In the rows, zero is written as 128.
One turn moves each row of this set onto another row. After a few examples, where does it send each row asked below?
z490: [ 97 169 116 144  76  92 116 129  91 130 128 127 122 119 119 129  97 126
 147 135]
z247: [106 139 116 130 118 155 145 148  88 101 128 134 133 121 131 147 170 124
 164  97]
z229: [115 113 132 156  74 128 134 135  96  99 145 145 132 109 144 143 117 139
 152  80]
z981: [120 125 139 148 102 140 159 126 111 134 126 139 154 125 124 135 124  94
 139 182]
z444: [115 137 121 134 120 158 140 147  92  99 131 131 125 116 133 153 169 129
 162  95]
z147: [108 116 119 123  73  96 131 118  99 139 127 166 107 121 121 117 126 146
 153 158]
z120: [ 95 116 119 143  65 126 142 129  89 113 132 154 151 120 138 129 125 129
 154  86]
z806: [109 169 123 151  77  93 111 133  94 124 135 121 110 112 122 133  94 132
 142 130]
z406: [ 99 168 112 146  76  80 119 136  89 119 129 128 122 122 116 130 100 127
 150 128]
z786: [115 137 129 138 123 167 136 145  95 107 134 130 120 112 139 151 164 127
 154 100]
z925: [100 141 118 127 114 162 143 142  87 113 124 137 138 122 135 143 168 121
 160 102]
z236: [103 141 124 130 118 171 138 135  90 122 126 135 130 119 138 143 167 120
 157 105]
z765: [114 115 139 158  74 142 130 127 100 116 143 145 132 106 148 139 114 135
 145  86]
z332: [133 110 124 134  80  86 128 133 107 116 140 159  89 107 125 132 123 159
 154 146]
z968: [111 144 109 132 103 105 149 133  78 113 116 128 100 136 120 127 129 107
 155 188]
z674: [143 119 128 157  94 159 128 129  99 135 125 142 171 116 136 138 138 134
 157 166]
z693: [147 116 128 157 106 103 166 159 113  75 138 131 140 123 117 158 133 113
 149 155]
z50: [117 144 118 138 104 119 147 127  84 122 117 126  93 131 126 127 124 107
 152 193]
z914: [120 138 104 138 103  94 156 141  78  95 119 126  94 136 115 134 133 112
 161 178]
z411: [116 116 129 128  79 104 129 115 103 145 133 162  96 113 128 120 121 151
 148 159]
z288: [103 170 122 146  77  96 112 129  94 131 132 122 115 116 122 129  95 128
 143 135]
z23: [129 117 123 148 150 140 109 159 102  99 132 118 118 128 108 152 126 144
 148 120]
z877: [121 122 129 146 149 162 104 149 101 123 131 120 118 124 113 141 121 139
 141 131]
z644: [106 113 121 149  70 122 141 135  91  98 139 151 142 116 139 136 126 135
 155  82]
z477: [166 111 127 165 102 136 130 149 103 100 137 133 161 111 134 154 142 147
 160 148]
z190: [155 111 110 159  94 124 141 151  98  93 130 142 171 121 125 152 151 147
 171 147]
z379: [ 90 125 107 129 139 149 119 144  87 129 111 133 149 144 101 126 131 124
 153 138]
z536: [109 143 131 135 121 174 137 139  93 118 132 131 126 114 139 148 163 124
 154 104]
z949: [160 115 134 165  99 152 127 135 105 119 135 135 159 109 139 150 138 142
 155 160]
z885: [119 116 106 140 143 126 121 164  92  88 125 124 132 138  99 147 134 142
 157 117]
z281: [140 116 105 150  91 129 143 145  90 108 121 147 186 127 123 140 150 136
 171 151]
z402: [155 117 146 163 110 125 154 148 123  93 145 125 127 113 128 160 123 115
 142 164]
z238: [115 122 122 138  96 122 172 137 104 115 121 145 166 137 116 132 134  94
 152 175]
z610: [123 111 114 127  76  78 135 133 101 114 133 163  98 117 120 130 129 158
 158 145]
z479: [128 143 127 147 109 122 141 131  90 117 126 119  83 122 131 138 120 112
 146 191]
z68: [100 119  99 125 140 130 126 158  85 104 113 133 146 149  96 136 137 130
 160 126]
z285: [134 138 123 149 111 111 141 142  89 100 130 119  76 122 126 144 123 117
 148 181]
z528: [126 117 113 143 100 102 172 151 105  86 127 141 160 136 111 145 138 102
 158 162]
z11: [142 123 151 159 106 145 151 133 122 123 138 129 133 112 131 147 118 105
 134 178]
z498: [107 168 114 147  78  79 116 140  93 113 135 124 114 118 116 134 100 129
 151 126]
z701: [112 166 119 151  79  83 114 140  95 117 135 121 111 114 120 137  96 134
 146 126]
z287: [101 119 136 154  71 146 131 119  97 127 137 148 139 109 148 130 113 131
 147  94]
z959: [130 116 130 135  80  99 123 125 110 132 139 158  85 107 127 129 120 157
 148 154]
z384: [132 119 113 150  88 145 139 130  91 131 120 148 185 127 127 134 146 130
 164 166]
z306: [113 114 112 122  73  81 136 126  98 123 129 168 106 120 117 120 129 151
 159 152]
z852: [102 126 126 137 144 164 110 136  96 139 118 128 135 133 109 130 122 128
 143 141]
z634: [132 139 115 143 109  96 149 145  87  90 125 121  85 126 121 142 130 117
 156 176]
z844: [ 94 117 129 150  66 140 138 119  90 124 132 155 149 115 143 125 120 127
 152  92]

z238 turns into z528
z444 turns into z786
z229 turns into z765
Now find these:
z949 turns into z674
z288 turns into z490
z411 turns into z147
z885 turns into z23
z968 turns into z914

One turn moves each row of this set onto another row. After a few examples, where does it send each row asked below?
z370: [132 134 128 155  66 134 104 141 140 123 131 107 119 144 118 139  67]
z442: [130 118 123 128 107 162 102 116 151 115 115 108 120 113 140 162 111]
z819: [141 128 114 123  90 109 142 132 118 132 126 153 160 112  91 145 150]
z751: [149 130 121 134 111 170 133 113 136 143 150 150 102 130 122 157  81]
z951: [159 131 126 133 113 143 145 137 124 155 150 179 126 128  95 139 104]
z385: [164 122 124 145 128 158 135 119 144 148 138 131 121 119 114 173  91]
z183: [117 129 113 127  56 122 124 159 122 136 102 112 138 127 104 136 133]
z315: [136 135 113 116  79 114 137 125 114 129 135 163 151 117  93 134 145]
z103: [114 149 134 146 109 106 109 130 126 161 157 159 125 108 101 140  92]
z233: [112 132 109 108  63 120 110 162 122 142 118 125 123 109 125 128 126]
z657: [161 130 125 147 107 149 155 135 125 150 142 171 133 142  81 143 109]
z95: [131 136 139 169 118 102 120 134 137 159 134 136 149 116  82 159 108]
z365: [127 121 117 120  78 105 114 168 131 148 106 110 137 102 119 147 133]
z590: [122 127 114 107  76 110 110 165 128 147 113 119 128 101 129 135 127]
z668: [139 125 131 164  74 130 105 147 143 126 119  98 130 142 114 144  72]
z424: [155 126 118 153 106 174 142 114 136 139 133 130 121 148 101 163  88]
z744: [158 126 121 137 124 160 132 117 141 152 146 143 110 119 123 165  82]
z894: [124 122 113 129  69 114 121 165 127 144  98 106 143 116 109 143 137]
z8: [131 116 124 136 107 162 107 117 150 113 110 101 124 118 134 162 117]
z809: [135 137 112 110  87 111 133 130 113 132 136 167 149 108 100 136 143]
z15: [138 143 129 127 100 120 100 147 147 107 131 134  96 133 130 113 139]
z300: [114 135 111 115  50 123 118 160 118 136 110 120 129 126 113 125 126]
z613: [140 137 131 147  95 125 112 145 148 102 119 117 110 152 111 117 149]
z277: [127 141 137 156 121  98 112 136 137 168 146 145 135 101  97 156 100]
z631: [124 122 120 125 103 166 101 116 147 112 119 112 114 116 143 155 111]
z998: [167 125 125 146 116 142 155 137 129 156 136 166 141 134  84 148 114]
z823: [132 145 129 135  91 124 105 144 143 101 127 128  99 148 120 110 139]
z5: [106 153 129 166  87 123 124 121 123 147 144 147 140 141  75 136 101]
z698: [143 131 116 118  95 105 136 133 124 137 127 157 158 102  98 146 148]
z560: [150 133 119 145 103 177 136 113 131 136 145 143 110 146 108 155  84]
z521: [140 136 114 124  82 110 141 128 113 129 126 160 157 120  90 138 148]
z921: [150 131 135 142 115 108 107 154 160 111 117 113 113 128 123 129 148]
z21: [123 122 119 134  93 171 107 112 145 107 113 109 119 127 133 153 115]
z197: [121 123 120 126  92 170 104 113 145 111 122 113 114 122 138 152 111]
z757: [161 119 123 156 118 164 144 119 143 146 129 126 123 136 104 171  93]
z646: [148 122 134 161  87 119 104 150 151 130 120  94 131 130 119 155  74]
z875: [165 126 125 134 121 140 147 140 129 158 144 177 127 122  98 145 107]
z994: [158 133 122 136 106 148 150 134 122 153 147 177 129 138  85 137 106]
z798: [149 122 132 152  90 115  97 152 151 137 128 100 124 118 130 157  74]
z133: [134 130 129 142  86 119  92 150 145 135 138 110 118 119 137 145  66]
z726: [118 143 136 176 101 112 129 126 129 152 132 134 150 139  71 149 109]
z509: [139 132 113 113  94 108 134 131 121 137 133 161 151 100 100 143 144]
z166: [126 118 121 137  97 166 110 112 149 110 110 103 126 123 130 158 114]
z683: [107 157 127 151  92 116 114 123 120 151 155 160 124 126  89 132  93]
z403: [145 134 132 150 105 115 113 150 155 105 113 109 114 143 112 125 149]
z805: [146 137 131 133 116 110 100 155 155 113 126 126 101 123 132 122 142]
z676: [130 136 127 145  72 130  94 147 139 126 139 115 111 130 131 137  63]
z310: [168 125 124 142 123 139 150 138 132 157 139 169 135 124  90 150 111]

z613 turns into z823
z424 turns into z560
Now find these:
z197 turns into z631
z103 turns into z277
z233 turns into z590
z798 turns into z646
z310 turns into z998

One turn moves each row of this set onto another row. After a few examples, where does it send each row asked below?
z999: [159 160 139 105 159 125 125 134 152 133 117 161]
z481: [126 125 141 129 168 149 157 130 118 164 144 156]
z89: [120 143 105 178 146 137 125 129 133 131 136 119]
z452: [138 154  99 118 151 136 122 133 179 142 107 112]
z696: [120 155 118 161 123 133 104 133 161 120 133 144]
z699: [135 124 126 122 171 154 159 129 112 152 152 143]
z201: [144 154 139 142 157 129 140 101 131 116 147 140]
z488: [108 105  95 102 145 137 154 136 121 134 120 127]
z54: [111 135 136 110 130 116 108 139 174 132 118 162]
z566: [148 121 131 130 138 139 127 140 106 107 126 162]
z392: [141 135 128 102 164 114 137 124 121 145  93 131]
z308: [ 95 136 108 143 148 117 119 110 159 161 129 124]
z144: [ 85 127 112 113 129 137 132 130 146 172 137 139]
z763: [121 124 110  97 159 166 147 159 132 151 137 145]
z455: [143 122 143 107 148 140 151 120 128 101 138 153]
z245: [100 150 101 129 156 145 125 142 130 166 142 109]
z689: [110 131 106 143 125 117 128 158 169 148 102 143]
z814: [117 147 134 175 139 149 125 131 166 147 118 131]
z966: [116 155 106 147 118 135 107 140 155 111 144 140]
z950: [ 82 137 121 116 136 132 136 136 155 169 133 140]
z140: [142 135 157 103 159 129 139 138 124 116 108 138]
z626: [145 111 119 171 155 140 144 126 158 118 124 128]
z593: [143 128 126 140 137 125 121 131 176 141  86 146]
z574: [106 136  87 129 131 129 151 138 174 163 132 148]
z188: [129 121 124 140 139 135 125 149 100 117 120 155]
z771: [149 147 134 137 146 118 148  96 121 127 146 145]
z108: [ 99 127 109 143 148 133 148 122 178 149 150 135]
z804: [143 120 109 167 163 136 138 137 169 120 131 133]
z265: [165 158 139 105 154 136 123 126 141 132 117 150]
z371: [129 156 118 141 125 151 133 131 175 133  95 124]
z869: [109 127 106 101 168 165 131 156 132 150 143 146]
z157: [137 105 122 130 168 142 118 133 109 116 140 144]
z834: [122 149 101 122 145 136 121 147 179 148  98 118]
z595: [125 146 114 170 135 137 130 121 131 126 133 113]
z388: [100 110  89  98 155 130 146 135 131 134 131 132]
z827: [145 117  97 104 174 155 138 133 118 130 138 135]
z514: [128 123 116 135 157 126 144 125 124  89 140 132]
z895: [130 120 108 128 150 124 141 122 116  95 149 137]
z63: [108 126 113 128 145 148 149 129 184 146 156 144]
z779: [148 161 124  94 146 137 134 151 116 133 136 151]
z817: [110 145 100 152 127 141 111 103 153 136 142 134]
z919: [123 142 139 111 120 113 119 141 160 144 110 164]
z881: [154 142 127 117 138 167 120 151 130 151 109 161]
z48: [152 131 122 134 130 129 129 139 173 152  92 148]
z529: [ 95 163 110 126 161 141 124 146 142 152 144 107]
z512: [135 138 125 108 172 131 146 159 117 158 145 149]
z907: [138 141 127  85 159 125 135 132 116 142 105 134]
z524: [152 148 123 115 144 159 124 164 144 142 109 164]

z201 turns into z919
z689 turns into z827
z817 turns into z140
Now find these:
z895 turns into z593
z481 turns into z966
z881 turns into z529
z595 turns into z999
z566 turns into z834

